Rapu: [  3  29 -23  47  54 -15 -11 -34  -4  14 -44  41  21 -30  41]
tezad: [  2 -38  47  10   7  -4  29 -15   0   7  -4  17   3  30 -40]
dofu: [ -2 -30  28  10  32  19 -14  23  -7  29  12 -19 -53   3  -4]
bul: [ 21  32 -30  70 -63  35 -92 -21  13  16  11 -19 -15  64 -40]
kemid: [ -4  25   6  -4 -54  29 -59  -8  10   3  47  30 -15  28   0]
guta: [ 10 -38  -4  30   7   7  18   0  29   2 -15 -40  -4   3  47]
nugin: [ -4  41 -44  22 -30  41 -11 -34  14   3  47  29 -15  54 -23]
miva: [ -12   79  -32   20  -22   51   11 -112   10   -8   47   30   -5   99
  -33]
Dif: [ -4   7   2  -4 -38  29 -41  17  10   3  47  30 -15   7   0]
order: [-53 -30 -19 -14  -7  -4  -2   3  10  12  19  23  28  29  32] -> dofu
order: [-44 -34 -30 -23 -15 -11  -4   3  14  21  29  41  41  47  54] -> Rapu
order: [  7  47  -4 -41  30  10   2 -38  -4 -15  29   0  17   7   3] -> Dif
order: [-40  30   3  17  -4   7   0 -15  29  -4   7  10  47 -38   2] -> tezad
order: [  7   0  -4   7   2  -4 -38  29 -41  17  10   3  47  30 -15] -> Dif
order: [-44 -34 -30 -23 -15 -11  -4   3  14  22  29  41  41  47  54] -> nugin

seg: [ 76   0 -62  -9  41  34 -19 -19  43  -7  55  38  39 -55  12 -32 -69 -10
  23  59   9  22 -16  24  -4   9  20  45  92  58  15  12 -35  21 -22   3
  51  22  11   7  11  19 -17  -6   7  56  47  19  34]
Zakun: [ 53  -1  -5  -2  -4  57  10  -3  -6 -24  44  40  46 -61   7   4 -14 -30
 -13  29 -42  10 -11  -7 -33  22  -8  72  66  42 -30  48 -11 -17 -66  18
  17   4  46  36  65   9   0  45 -22  19  14  -2   5]
fozav: [ 58   1 -81 -13  43  18 -26 -26  62   1  52  37  21 -45   8 -57 -78 -10
  33  48  38   4 -24  25 -25  11  22  35  83  43   6  -3 -31  23 -20  -1
  49  10   1   0  -5  32  -3 -21  -5  55  43  35  31]
sel: [ 52   7 -72 -21  38  21 -18 -26  60 -11  45  43  27 -43   2 -55 -81  -6
  30  51  40   4 -26  16 -22  19  22  39  83  47  15  -2 -25  19 -18   5
  51  13   8   3   0  30   3 -16  -5  51  51  42  38]
kozet: [ 67   1 -72  -3  43  34 -18 -24  46   3  47  40  43 -60  14 -31 -63  -5
  17  57   8  28 -21  28 -22   4  22  51  93  67  15  16 -31  15 -18   4
  51  22  20  12  16  18 -23  -5  12  59  49  14  40]
nur: [ 58  10 -22  -3  21  59   4 -19   1 -30  44  40  46 -68   9  -6 -24 -29
 -19  50 -35  16 -16  -3 -21  17   3  72  73  68  -9  50  -9  -9 -33  21
  33  21  34  16  50  18 -25  29  -7  36  33  -9   8]
koz: [ 56  -1 -19   7 -25  43   5   1   8 -19  41  38  48 -40  -3   8 -18 -29
   6   6 -37   2 -16  11 -22  14 -22  63  75  31 -28  30  -4 -18 -85   9
  16  12  41  40  68   4  14  30 -19  -2   7  19   1]
kopup: [ -2   6  19 -18  -3   1  19   5 -22  29 -26  57  10   7  16   6 -22  12
  28   8   3   7  45  -8 -13   0 -20 -18  53 -33  43 -31  35   7  -5  48
   4   3 -44 -12 -49  -1  10  46  48  40 -21  20  34]
mufan: [ 49   6 -26   7 -36  31  -5   4  33  -7  32  27  36 -34   1 -10 -17 -34
  13  -6 -25  -5 -22  19 -16  -1 -12  45  97  14 -29  17  -9 -15 -76  14
  16  13  38  42  71  20  28  15   2 -10  13  50  10]
tutuv: [ 45  -2 -36 -28  48  33  -7 -19  35 -32  22  42  31 -44  -6 -21 -56 -21
   8  39  13  13 -42   1 -26   7   6  53  44  48   6  33 -14   7 -13  24
  60  28  16 -25  27  19 -12  -7  -6  27  52  31  23]
lofi: [ 35  -3   0 -20  48  48   8 -22   6 -44  10  40  28 -49   1   3 -22 -31
 -18  29   3   7 -26 -13 -18  19 -12  53  20  45  -5  46   7   7  -8  16
  57  10  12 -33  43   5 -21  -1  -3  19  34   6   4]
zafab: [ 93  34 -31 -24  22 -18  -3  59 -63  40  17   1  15  12  43  16 -18   4
  14   3  67  51  40 -31  14 -60   8  49  16  47  -4  18  57  -5  28  28
 -22  20  22  67  51  46  43  15 -21 -72  12 -23   4]
order: [ 18  57 -18   4   4 -31 -72  28 -31   3  34  12  43  46  93  49  20 -24
 -22 -18  47  -5 -60  12 -21  51  22  15  15  -5  17   8 -23  14  28  59
  22  -3  14  40  40 -63  16  67   1  51  43  67  16] -> kozet
order: [  1  19   7  -2 -19  30  14   4  68  40  41  12  16   9 -85 -18  -4  30
 -28  31  75  63 -22  14 -22  11 -16   2 -37   6   6 -29 -18   8  -3 -40
  48  38  41 -19   8   1   5  43 -25   7 -19  -1  56] -> koz
order: [  4   6  34  19  -3  -1 -21   5  43 -33  12  10  57  16  -8   7   7  46
  -5  45  20  53 -12  19 -18 -13 -26   7   3  29 -18 -31 -22   3   1 -49
  28  40  10 -44   6 -22   8  48  48 -20   0  -3  35] -> lofi
order: [ 15  20  15   3  51  28  17  -5 -24   1 -18 -63  67 -21  43  -5  40  -3
  18  51  22  16  43  46  49  67   4 -31  28 -60   8  59 -23  47  93  14
 -18 -22   4  40  57  12  34  14  16  12  22 -72 -31] -> kozet

Nudu: [-93  29  40  68  22 -56 -81  58  29  81  37  28 -52  91 -10 -31]
keru: [ 68  40  58 -31 -11 -81  22 -93 -56 -52  91  81  37  29  29  28]
kamol: [ 68  40  58 -31 -11 -81  22 -38 -56  -5  91  81  37  29  29  28]
order: [-81 -56 -38 -31 -11  -5  22  28  29  29  37  40  58  68  81  91] -> kamol
order: [-93 -81 -56 -52 -31 -11  22  28  29  29  37  40  58  68  81  91] -> keru
order: [ 28  68  40  58 -31 -11 -81  22 -93 -56 -52  91  81  37  29  29] -> keru

serid: [-63  79 -29  56  76]
pobup: [ 76  74  75 -72  77]
bek: [ 78  76  74 -72  75]
dadel: [ 78  76  74 -72  54]
loruv: [-63  76 -29  57  79]
zakop: [ 75  73  77  76 -72]
gotuz: [-57 -87 -53  55 -81]
gilo: [-28  76 -63  79  57]
order: [-63  79  57 -28  76] -> gilo
order: [ 75 -72  74  76  78] -> bek
order: [ 76  56 -29  79 -63] -> serid
order: [ 79  57 -29  76 -63] -> loruv
order: [ 76 -28  79 -63  57] -> gilo
order: [ 57  79 -63  76 -28] -> gilo
order: [ 75  77 -72  76  74] -> pobup

zumi: [  -3 -100   84    4]
lovu: [  84   -2 -100    4]
Dano: [-100    5  -12  -19]
order: [-100   -2   84    4] -> lovu
order: [   4   84   -2 -100] -> lovu
order: [   4   84 -100   -3] -> zumi
order: [  84    4   -3 -100] -> zumi
order: [-100   -2    4   84] -> lovu
order: [   4   -3 -100   84] -> zumi
order: [  -2 -100    4   84] -> lovu

tir: [ 11  -1  14   5  -9 -19 -17 -23  -7 -12   1 -17 -21 -34   3  11   6  -4
 -22 -17 -16   7   3]
nadof: [ 13   3 -17  11 -34  -9 -19 -16  -4 -21   3  11 -12 -23   6  -7   1 -17
 -22  -1 -17   7   5]
gikep: [   8   -3   -2  -53  -16  -66  -23   -9  -46   -9  -56 -108  -23  -38
  -31    6  -24   -2  -91  -34    0   -2   -3]
gosu: [-108  -23   -3  -66    8   -3   -2  -16   -9   -2  -34  -56  -31    6
  -53  -23  -46    0   -9  -24   -3  -38  -91]
Mem: [-108  -23   -3  -66    8   -3   -2  -16   -9   -2  -34  -56  -31    6
  -53  -23  -46    0   -9  -24   -3  -38  -28]
Lor: [-73 -39 -10 -46 -13   6  -9 -30   0   5 -30 -44  -6  15 -49  -7 -29 -20
 -12 -21  18 -39 -55]
order: [-34 -23 -22 -21 -19 -17 -17 -17 -16 -12  -9  -7  -4  -1   1   3   3   5
   6   7  11  11  13] -> nadof
order: [ -91  -38   -3  -24   -9    0  -46  -23  -53    6  -31  -56  -34   -2
   -9  -16   -2   -3    8  -66   -3  -23 -108] -> gosu
order: [ -91 -108  -23   -3  -66    8   -3   -2  -16   -9   -2  -34  -56  -31
    6  -53  -23  -46    0   -9  -24   -3  -38] -> gosu
order: [-108  -91  -66  -56  -53  -46  -38  -34  -31  -24  -23  -23  -16   -9
   -9   -3   -3   -2   -2   -2    0    6    8] -> gikep
order: [  5   7 -17  -1 -22 -17   1  -7   6 -23 -12  11   3 -21  -4 -16 -19  -9
 -34  11 -17   3  13] -> nadof

Zefef: [ -8   3  24  23  28 -21  46 -10  16  35  18  15  -7   7  -2   2  -7  26
  17  17  21]
Sarur: [  9  -5  64 -45  43 -16  -9 -21  33 -94 -53  64   1  41 -39   4  -4   5
   6 -11  62]
Remif: [  1 -12   4 -89  36  20  -1  -6  56  -1  10 112 -24  86 -23   0  -7  -2
 -14  -1  96]
Posas: [  2   3  60  15  25 -12   8 -26   7 -31 -49  21  11  24 -18  -2   3 -23
  16   6  58]
Gibi: [ -8   3  24  23  28 -21  46 -10  16  35  18  15  -7   7  -9   2  -7  26
 -15  17  21]
vusi: [  7   3 -49 -11 -35  55 -52   7 -30  24 -21 -28  11  20  19  -4  16 -72
 -26  -6   2]
sipo: [ -4  -8 -19 -37  40  10  18  15  33  25  41  40 -24  37  -6   5 -13  48
 -15   5   3]
gal: [ -7   3  21  23  16  24  46 -21  35  28  -2  -7  17 -10  17  17   7  -8
  26   2  15]
nopo: [  8  -3 -12 -30 -24  25 -38  -3  -5 -22 -25   9   6  19  -5  -7  11 -47
 -11 -13  23]
niz: [  9  -5  64 -45  43 -16  -9 -21  33 -94   3 -37   5 -46  -6   7 -12  68
  16  -2 -60]
order: [-89 -24 -23 -14 -12  -7  -6  -2  -1  -1  -1   0   1   4  10  20  36  56
  86  96 112] -> Remif
order: [-21 -10  -8  -7  -7  -2   2   3   7  15  16  17  17  18  21  23  24  26
  28  35  46] -> Zefef

tuf: [-12 -29  41  -7 -95  66  22 -11  13   9  -5  28  14  -8  -4   0 -48 -37
  -4 -14  12  42  17  23  14  22  16 -13  -9 -10 -14  -7  -7 -17   4  41
  40]
Gozu: [ 22  66 -12 -14  40  -6   4  -8  -4 -29  -7  12  23  22  17 -13  28 -37
  -4  14  41 -14  -7  -9  41 -48 -95 -11  13  -5   1 -10  14  16   9 -17
  41]
Fuv: [ 42  -7  -8  -5 -29  12  16 -14 -17 -12  -4  28 -95  -4  -7  -7  41   9
  66  17 -10 -14  24 -13  -9   1 -37  13 -48   4  14  22 -11  22  14  41
  40]
Babov: [-10  -7 -48  22  -4 -29  16 -14 -13  -7  12  66  39 -17  13  23  22   1
 -14  28  -4  -6 -37   9  14  14  -9  41  41 -12   4 -95  41  17  -5 -11
  -8]
order: [ -8 -11  -5  17  41 -95   4 -12  41  41  -9  14  14   9 -37  -6  -4  28
 -14   1  22  23  13 -17  39  66  12  -7 -13 -14  16 -29  -4  22 -48  -7
 -10] -> Babov
order: [-95 -48 -37 -29 -17 -14 -14 -13 -12 -11 -10  -9  -8  -7  -7  -6  -5  -4
  -4   1   4   9  12  13  14  14  16  17  22  22  23  28  40  41  41  41
  66] -> Gozu
order: [ 17  -6  -9 -13 -11 -12  -8  -7 -10  14  22 -37  23   4 -29  14 -17   9
  12  16   1  -7  -4 -14  13  41  -5 -95  -4 -48  41  41  28  66  22 -14
  39] -> Babov
order: [ 12  23  22  17 -13  28 -37  -4  14  41 -14  -7  -9  41 -48 -95 -11  13
  -5   1 -10  14  16   9 -17  41  22  66 -12 -14  40  -6   4  -8  -4 -29
  -7] -> Gozu
order: [ -7  16  -7  23  -9  -8  28 -12  12  14  17 -48  39  66  -6 -14 -95 -13
  -4  -4 -17   1 -11  -5  22  13 -10  41  14  41   9 -37 -14  22 -29   4
  41] -> Babov
order: [-11  -8 -10  -7 -48  22  -4 -29  16 -14 -13  -7  12  66  39 -17  13  23
  22   1 -14  28  -4  -6 -37   9  14  14  -9  41  41 -12   4 -95  41  17
  -5] -> Babov
order: [ -8  -4   4 -10  16  -4  41  -9  28  66 -12  41  -7  14  23  22  14  -6
  17  22  13 -17 -14 -11  41 -95  -5 -14   1 -37  12   9 -13 -29  40 -48
  -7] -> Gozu

nobiv: [-26  32   4  64  49 -60 -58   5  95  47  17  36  39   3  11 -23  72  35
  13 -65  24 -75  18  90  18  28  83  57  12  28 -10   1  17 -18 -11 -23
  26  -3 -10 -11   0  -7  47]
mogak: [ 11  -3  14  -7  11   5  -8  -6  21  -4   2 -28 -18  -6  30  18   0 -11
  -5  19 -13   3   0 -28 -14  -1 -12 -11 -13   9  -5 -18 -17   6  33  -5
 -14  21 -14  -5  -1  11  -3]
lak: [ -3  11   9  18  24 -19 -25  -1  46  15   7  -6   3  -3  24   3  26   6
   2 -10   1 -25   7  15  -2  10  22  13  -5  16  -6 -12  -4  -3  18 -12
   0  11 -13  -7   0   6  14]
Tam: [ 10  15   6  -1  -2 -12   3  -6   9  14  -3  18  11  15  24 -10  -6   7
  16   0  11  18   3   1  -3   7   0   6  -3  24 -13  -4 -25  14  -7  26
  -5  46 -12   2 -19 -25  22]
zuder: [ -4   4   9  -5  18   4   9   7  21   6   4  -8   1  -2  13  11  -7 -12
  -2   9   1   1  -7 -14 -12   7   1  -5   6  20 -17 -20   3  -4  23 -12
 -18   5 -10  11  -5   2  18]
Nug: [-17  23   6  45  40 -45 -45   1  77  35  14  19  25   0  16 -13  53  22
   9 -45  15 -56  14  61  10  21  60  40   5  23  -7  -5  10 -12   0 -19
  16   2 -11 -12   0  -2  33]
Viv: [  0   8   5  10  36   4   6 -11  14  -2  -8   5  -9  -8   5   9   2 -10
  -6   7 -16 -11   4  10  18  17  -1  -7  17  13 -16  -9  -3  11  18  -9
 -14  16 -12   9 -11   1  20]
ketu: [  4   5  13   7  33  -4  -2 -10  34   5 -16   6  -3 -14   3  14  -2  -4
  -2  -1   2  -5   8  -6   2   3   1  -5  22  21 -10  -5  -4   5  24  -3
 -10  18 -14  -1 -12   0   5]
kozi: [-11  17   7  34  33 -34 -36   0  65  26  10   7  16   0  19  -4  42  15
   5 -30   8 -42  10  40   5  16  44  28   2  20  -6  -8   4  -9   7 -17
  10   6 -11  -9   0   2  25]
Bep: [-31 -30   7  10  21   5  -3   7  44 -22  -4  -9  13 -15  41  13   9  17
 -22  22  -3  18  21  -2  -9 -21  29 -22  25  39 -31  -7  26 -19  49 -36
 -31  21 -24   4  20   5 -13]
lim: [  4   7  22  -2   7  -3  -5  20   1  -3   9 -10  -2   5  10 -17   6  11
   3  -8  -7  17 -13   6   7   0   5  10 -10   0   2   0  -8 -11  -6 -17
 -22   7 -12 -14  19  12  18]
sug: [ -2   5  10  -5  17   5   9   7  20   7   6  -9   3  -3  12  11  -8 -13
  -2   7   0   0  -8 -14 -11   7   0  -6   6  19 -17 -22   1  -3  22 -12
 -17   4 -10  10  -7   2  18]
order: [ -3   7  11   3   6  -7   7  11   0  14  22   2   0 -25  15  18  -3  13
  -5  15  18  -6   1 -25  24  46 -13 -19  16  10 -10  -4  26  -3  -1  -6
   6 -12   3   9 -12  -2  24] -> lak
order: [-22   6   0  -8 -14   7  -9  -3   1   9  17 -13  -8   0  19   3  12   2
  -7  -3   4   7 -10 -12 -17  10 -11  -6   0  20   7  10   5  11   7   6
  22 -17  -2  18  -2   5  -5] -> sug

kori: [ -1  26   4   8   0   0 -60  12   8  10   4]
foper: [  8 -60   4   0  -1  12  26   7   4  10   0]
vefif: [ -1  26   4   8   0   0 -60  -5   6  -5   4]
guvot: [ -1   8   1  11   4  -1  54 -11 -14  -3   3]
order: [  4  -5   6  -5 -60   0   0   8   4  26  -1] -> vefif
order: [-14 -11  -3  -1  -1   1   3   4   8  11  54] -> guvot
order: [  4  10   8  12 -60   0   0   8   4  26  -1] -> kori

